Z: several groups of rows, each row roughly a mix of its group's hidden directions:
Z (109 x 10):
[[ 10.0   0.1  17.0 -23.1 -10.8 -48.5 -20.6 -15.6  17.9  38.8]
 [-29.9 -26.3 -26.7 -21.0  -6.6 -11.9 -20.0 -12.8 -46.5  15.3]
 [  1.3 -25.0   9.7   4.1 -28.0  -5.3  -1.2  36.3  42.3 -35.1]
 [ -9.0  10.6  34.6  22.1 -18.0 -54.1 -14.3   3.1  -8.4 -21.7]
 [ -1.1   3.2   7.6   2.9  30.8  33.7   8.9 -16.5 -48.2  32.4]
 [ -3.2   3.6  -1.0  -7.5  18.4  52.6  27.1   9.0 -19.7  38.8]
 [ 27.1  14.3  -3.8  14.4   6.2   6.1  17.8  47.6  30.3 -33.9]
 [-32.4 -31.0 -22.0 -19.2  19.2 -21.9  -4.0   9.7 -41.1  19.3]
 [ 18.1  30.7  12.2  12.4  43.5  26.0  31.4  26.0   8.5  -4.2]
 [-14.8 -38.6 -31.9  -6.9   3.4 -23.9 -36.1 -30.8  16.5   3.7]
 [-27.4 -34.2  11.9  18.2   8.6 -13.1  -2.0 -37.2 -39.8  17.0]
 [  2.2  26.9 -10.1 -32.7  15.0  49.0  15.9  30.6  -1.3  13.1]
 [ -1.1  -3.9 -11.5 -24.4  33.9  47.7  23.4 -11.1   0.2  32.4]
 [  8.4 -35.3  16.1   0.5 -14.1  26.2  22.2  -2.9  47.7 -25.6]
 [ 17.9 -22.6 -13.7   1.8 -35.5   4.9  28.9  52.0   4.6   4.5]
 [  9.8   2.0   4.3   3.9  -6.0  49.2  27.3  39.3  14.6 -28.3]
 [ 22.1  -1.3   6.3  48.8  13.0 -32.5  -6.0   0.0  40.4  -9.2]
 [ 14.1  12.0  30.0  39.8  16.5  24.9   1.7 -22.7  28.8 -28.6]
 [ 19.2  19.6  -0.8 -34.1 -23.9   9.3   9.5  45.5  33.8  -2.6]
 [-10.6  21.7 -34.9  -3.3  14.9   8.0 -18.8  43.1 -30.3  25.7]
 [ -1.4 -27.8  15.1  50.6 -17.7  -5.8  -5.2 -13.1  28.8 -30.9]
 [  0.4  22.4   3.7  -1.2  22.0 -33.4 -11.7  14.8  46.5  35.4]
 [  2.1 -17.7  49.8  17.4 -23.8  16.7  19.8 -38.8  -7.0  -1.5]
 [-22.2  17.8  45.4 -19.2  -6.8   2.8  29.6  29.2 -19.0 -22.4]
 [-17.7   9.6  24.2  40.9  24.2  39.8  25.9 -18.4   6.1  -2.9]
 [ 18.4   0.9 -36.5  36.3  21.5 -15.0  -8.0  36.5  12.0  26.0]
 [-30.6  -2.6  30.4 -19.6  12.8 -10.9  29.3 -31.2 -33.1  20.6]
 [ 26.1   9.7   0.1   8.8  -4.0   2.9  -0.4  38.7  56.5 -18.0]
 [  2.2   7.7 -15.9  15.9  19.7  57.3  16.6   4.0 -18.5  31.7]
 [-27.6 -29.6  -4.2 -38.3 -39.8   4.9 -19.8   4.6  -1.6 -27.2]
 [ 20.6  26.0  36.1  -1.6 -17.9   1.3  15.3  20.8  32.9 -37.5]
 [-11.6 -30.8 -55.1 -11.5  -4.0  -6.8 -25.8  19.6  -5.6  22.3]
 [ 21.4  11.2  25.6  36.7 -12.7 -50.9 -19.7   4.4  11.2  -4.3]
 [-19.5   5.5 -24.4 -18.8  47.9  -8.9 -23.4 -22.2   0.2  33.4]
 [  4.9   6.9  11.1  33.9  15.6 -32.2   2.5 -56.2  -8.6   4.7]
 [ 17.0  -4.6 -32.5   2.4  16.5  37.8  17.9  41.9  16.8  21.3]
 [ -0.1 -42.6 -27.4 -29.7 -40.9  -4.1  11.9  22.0  -7.5   8.7]
 [ 30.0  15.1  -7.2   2.4  -8.3   1.5  -1.3  38.8  49.3 -26.4]
 [ -9.0 -18.5  13.2 -13.4 -29.3 -46.4  -9.8  -5.1  30.9  31.8]
 [-36.5 -28.5 -28.1 -28.0  -9.0  -2.6   9.0 -33.6  17.5  23.9]
 [-17.5 -20.0 -19.4 -30.3 -25.1 -15.4 -38.7 -29.1   7.8 -24.6]
 [-24.8 -19.1 -21.6 -22.7   7.6 -21.3 -14.9 -14.9 -48.3  25.3]
 [ 28.2  14.6 -10.2  11.7  10.6   8.6  10.9  45.9  30.3 -36.1]
 [  8.4  -5.7  23.3  18.3 -17.6 -45.4  -4.7  17.4  37.2 -28.9]
 [ -5.2 -19.0 -18.7  -4.7   3.2 -63.6 -23.9  -2.7 -21.3   6.2]
 [ 33.8  27.5  41.8  24.2  -7.1 -18.5   3.8 -21.8  23.0 -15.7]
 [ -7.3   5.4  31.0   3.9 -18.8 -52.8  -8.4 -30.4  11.0 -23.8]
 [-22.5 -35.6 -31.5 -50.0  -2.4  -3.6 -21.5  -6.3  -9.8  -2.9]
 [  6.2 -52.3 -13.7   4.4 -23.6  25.9   0.3 -29.0  22.4 -18.0]
 [  7.4  39.9  10.3 -25.9  25.5  39.7   7.9 -12.3   4.7  31.7]
 [-26.2  -7.5 -23.1   0.6  -5.6 -34.6 -24.4 -40.5 -33.0   7.3]
 [ 23.4   2.7 -20.0  -5.5  19.3  35.7  27.0  44.9  20.3   9.7]
 [ 22.6  -7.3  14.6  -7.1 -13.3  56.4  16.7  27.8  18.9 -17.0]
 [ -3.7  27.5 -19.5 -16.3  50.2   3.6   8.1  35.3  -5.8  24.5]
 [  5.7  -1.8  16.8  24.5  -8.2 -56.6 -17.9  -0.8  28.8 -23.4]
 [-10.0  -2.7  23.9   6.3   1.8 -48.9 -25.7 -23.4 -37.4 -13.3]
 [  0.6  26.2  14.0  12.3   1.9 -14.7 -17.3 -62.7  10.5  17.0]
 [ -1.1  12.8 -13.4 -19.2  41.8  19.2  17.4 -20.6 -17.5  45.0]
 [ 24.0  -8.9  15.0  45.7  -0.2  19.3   8.2   3.9  41.7 -27.0]
 [-19.1 -21.2 -41.8 -27.3  -8.6  28.4 -21.3   4.1 -35.1   0.7]
 [ 34.5  47.7  -2.1 -21.6  15.2  18.7  14.0  25.6  22.1  -6.0]
 [ 15.0  24.2  50.5  -0.5  16.7   9.6  41.4 -11.9  16.8  -4.6]
 [ 36.3   9.6   3.4   2.9 -14.8  -7.0   4.3  -6.8  62.7 -13.8]
 [ 30.1  13.1 -17.4  13.8 -10.8  10.6 -25.5   0.8  47.4 -34.5]
 [  3.7 -18.9 -36.4  18.1  18.2 -42.8   8.9  31.5  23.9   7.7]
 [ 18.4  10.1 -27.4  -1.1   5.9  48.1   3.7 -32.3  23.3 -27.4]
 [  3.0  -7.9 -20.4 -24.6   9.4  54.2  14.9  26.0   1.5  29.5]
 [ 16.8  -6.6  23.2  39.0 -19.4  -6.7   2.1  15.4  36.1 -39.2]
 [ 19.5   6.4  31.4  37.7 -21.1 -17.8   8.6  22.4  24.4 -33.6]
 [ 13.2  19.1  39.8  27.0  16.9   4.6   9.9 -45.5  13.9 -19.2]
 [  5.3 -27.3  -2.1   3.7  -7.6 -58.6  -7.2  -0.4  39.2  -3.4]
 [-14.1 -25.6  16.2 -15.6 -43.4  44.4   8.7 -18.1 -16.6  -1.9]
 [  2.2   7.4  23.4  21.8   4.7 -50.4  -9.3 -40.9 -14.6 -16.6]
 [ -5.0 -17.5 -20.8 -36.6 -22.5  43.8 -15.4   0.0  15.9  29.5]
 [-32.8 -37.0  18.2  35.0  -9.7 -27.8  13.4 -13.5 -25.2  -4.4]
 [ 14.1   8.8  42.6  32.0  -0.7  -2.3   5.9 -19.5  30.9 -37.4]
 [-18.1  19.0   4.2  18.3 -12.3  35.4   8.8 -55.5  -1.0 -16.6]
 [-22.7 -24.6 -23.1 -44.1 -22.9   7.3  -6.8  20.2 -31.6  15.8]
 [ 25.8  -5.8  -0.2  57.9 -15.9  -8.6  -7.4  19.0  21.2 -25.5]
 [ 28.6  29.1  15.8  32.9   1.7   4.0  10.9  39.5  14.7 -31.4]
 [ 10.8  11.2  19.7  24.3   9.3 -52.7  -3.9  20.3  35.5 -10.9]
 [ 10.6 -23.6  20.2  45.7 -13.1   7.5  16.6  11.2  16.1 -42.8]
 [ 30.9  10.0   0.9   7.0 -10.8  15.5  12.1  44.4  46.6  11.6]
 [-10.5  22.9  -6.8  31.6  21.0  19.4  15.3   8.1 -24.3 -50.0]
 [-17.6 -11.9 -35.2  15.9 -19.6  -8.8 -48.9 -18.2  -7.2 -26.7]
 [ 13.6  -0.2  -2.1  -2.9 -27.9 -25.1 -19.7  41.2  38.3 -27.1]
 [ 14.1  28.2  42.9  17.5   8.7 -44.6  12.9  -9.0  17.5 -11.4]
 [-14.5   1.6 -22.8 -16.7  -1.8  61.1  -7.4  11.0 -30.6   5.3]
 [-23.9 -20.4 -17.2 -26.2 -16.8  37.6 -14.8 -24.0 -35.7  12.5]
 [ -4.8  -3.7   3.0 -34.5 -30.0  26.7   7.3  42.8  33.7   4.6]
 [ 24.7   6.6  25.3  34.3 -24.9  -6.7  20.6  36.4  18.5 -25.6]
 [ 19.1 -16.6  19.4  12.8  -8.5 -36.6  22.8  18.3  48.5  -9.6]
 [-20.1   6.1   2.1  -2.4  15.6  47.1   1.7  -7.6 -54.0   1.0]
 [ 25.3 -28.9 -33.6  34.4  -4.2  13.8   8.2  33.1  24.5  11.4]
 [-29.1 -27.4   8.9 -10.0 -26.6 -19.0  -6.2 -36.3 -36.5  18.9]
 [-10.7   1.5 -11.7  13.0 -10.5  10.1  13.5  67.3  15.3  17.4]
 [-27.4  -8.4  26.0 -17.0 -25.1 -46.8 -14.5 -28.6  -5.6 -15.1]
 [  3.9   8.7 -18.8 -33.5   4.9 -50.1 -29.7  -7.1  -7.7  28.2]
 [-20.0 -26.3 -18.0 -40.1  15.8  15.9  15.9 -11.0 -11.8  43.0]
 [ -1.2  -5.9   8.5  16.1  -6.6 -60.5 -18.2 -36.7   8.4  -8.3]
 [-16.0   6.6  27.2  12.6  21.6  22.5  25.3 -36.3 -38.8  15.6]
 [ -5.8   9.4  17.9  26.7 -18.1 -46.0 -22.8 -26.1  -0.7 -33.0]
 [  6.5 -45.2 -34.6  14.5 -42.0  19.0  -9.7  -3.1  -7.4 -10.6]
 [-18.5 -21.4  36.4   5.4 -52.3  -5.0  11.7 -28.8  -2.9  -1.5]
 [ 19.3   5.9  -2.4  -6.1  17.5 -44.6 -31.1 -40.7 -11.2  19.8]
 [ -8.3   5.9 -42.5 -23.5  -1.1 -45.6 -33.1  12.3  -1.4   9.3]
 [-15.1 -15.8 -21.4 -45.3 -30.4 -19.3 -23.6  -3.8 -24.0  21.4]
 [ -7.1   9.0   4.2 -34.1  34.2  43.5  27.2  -4.7  -1.2  27.4]
 [ 15.0   2.7 -19.6 -19.5  -7.4 -36.4 -16.5  45.8  33.8   0.0]]
one row of each group, then the others: which group is each in?
[-39.0 -26.8 -14.1  -7.8   4.3  -2.1   1.0  -9.9 -55.0  15.3]  Q
[ 26.5  10.5  -5.1   7.6 -17.3   8.4   5.9  41.1  51.3 -16.4]  C
[-15.1  18.7  23.0   7.1   4.3 -20.7 -33.1 -49.3 -10.6 -25.3]  T

[-12.4   1.0 -40.4 -32.9  -6.7 -14.7 -25.9 -16.4 -42.1   7.0]  Q
[ 24.2   6.0 -36.4  27.5  11.9   0.8 -16.8 -13.8  22.3 -45.5]  C
[  1.6  11.5   7.5  32.6  40.7 -44.6  -7.1 -28.5  -2.9  10.6]  Q
[-28.8 -13.6   6.3 -24.6   6.9  19.1  18.1 -13.5 -28.3  50.0]  C
[  9.4  46.0  36.8  34.8  26.5  -9.5  -3.9  -4.0   7.3 -15.8]  T
[ -2.9  23.5  36.0  27.4  17.8  15.1  28.1 -17.2 -33.7  22.6]  C
[ 23.7  33.6 -24.4  -6.3  29.3  -8.7 -17.5  25.6  40.7   2.8]  Q
[ -7.0   1.2   4.4   4.8 -13.5 -14.7 -29.5 -64.1  -8.1 -18.8]  C
[-18.1 -37.9 -16.6  -1.5 -21.4  40.1 -14.1 -21.4 -30.2 -14.4]  Q
